(in the rows, 128 means zero)
One turn or mirror swaps these rows in pairs. Which row does each one swap with?
The rows were stretched afterwards, more along some directions than others.
vunud: [124 131 136 115 124 123 112 153 121 112 132 124 106 115 137 145]
Bepil: [113 159 129 166  99 151 164 141 112 157 124 139 115 158 153 136]
Zani: [136 163 117 155  81 117 157 143 142 138 113 122  76 127 165 163]
kono: [142 163 107 118 115 126 133 154 133 146 112 132  83 133 172 147]
Zusap: [112 125 137 127 140 132 107 137 137 116 138 119 119 102 126 124]
Ripa: [126 162 127 151  98 135 147 142 132 133 118 125  84 119 165 159]
zevig: [160 136 148 107 130 151 117 111 158 103 140 139 128 129 136 131]
vumar: [103 166 135 163 100 151 168 151  89 152 112 137 131 165 141 125]
veri: [173 113 144 106 128 148 108  96 192  74 159 139 110  90 127 137]
pusem: [115 149 127 171 102 150 164 138 131 151 127 135 124 142 145 137]
Vepos: [159 124 117 107 117 137 132 116 176 107 152 116 100 112 138 136]
Setum: [109 137 135 124 126 130 116 158 104 130 123 113 115 108 127 116]
tosi: [126 142 147 119 136 123 117 145  98 104 124 115 120 107 105 124]
buv: [140 160 130 143  90 126 155 149 107 126 115 123  87 123 154 148]
Gati: [150 123 123 112 127 145 141 121 159 115 126 133 114 120 137 136]
pogu: [113 149 127 159 101 156 165 142 114 151 117 125 126 154 153 134]
kido: [143 142 134 119 142 130 123 139 121 104 126 136  98 105 128 139]
dase: [142 120 138 129 112 148 121 139 159 110 123 119 115 115 132 127]
pugun: [124 138 155 124 135 130 118 163  87 116 125 137 136 116 108 119]
puf: [152 131 146  90 121 145 119 120 133  98 131 128 126 113 118 117]
gokoz: [140 163 131 152  92 135 155 141 135 133 117 135  77 123 161 159]
sukek: [117 137 133 132 134 131 117 135 121 129 128 133 114 116 130 140]
Mef: [164 131 136  95 116 140 124 103 151 105 125 126 107 120 143 136]
vegud: [152 156 118 149  82 118 154 136 133 132 121 116  75 123 160 164]
Mut: [109 132 162 131 129 147 116 163  84 100 124 137 136 123  97 107]
zef: [142 124 135 116 122 150 131 128 171 102 143 125 117 110 121 127]
Nuz: [116 146 129 169 101 144 162 143 112 139 120 121 122 148 145 132]
dumi: [127 125 133 130 134 141 120 166  93 122 130 119 123 111 130 119]
Lol: [113 144 130 168  97 142 169 149  97 149 116 125 129 147 135 132]
Foli: [142 111 151 100 130 155 112 115 175  89 140 120 120 105 132 136]
fon: [141 122 150 101 125 149 114 103 155  93 143 125 133 108 110 113]
Demup: [145 131 135 108 134 135 118  97 156  86 146 131 124 123 121 131]
Zusel: [110 150 128 167  96 142 164 145 106 144 123 135 117 148 138 141]
rulu: [142 164 129 152  90 116 150 142 126 127 121 136  83 120 151 159]
Pusun: [140 170 123 155  83 131 160 154 124 140 115 141  81 133 159 158]
gile: [120 143 139 128 131 132 130 173  94 118 126 122 114 117 121 111]
Ripoz: [120 152 132 159  93 137 168 139 103 145 116 136 134 148 137 129]
Fivu: [123 135 134 109 117 149 138 131 158 131 123 135 117 132 141 126]
Gis: [152 165 120 156  86 130 159 140 133 141 113 126  77 134 171 156]
sigi: [139 151 126 124 134 131 127 151 118 124 142 128  96 119 138 125]

pogu swaps with rulu
Demup swaps with kono
veri swaps with dumi

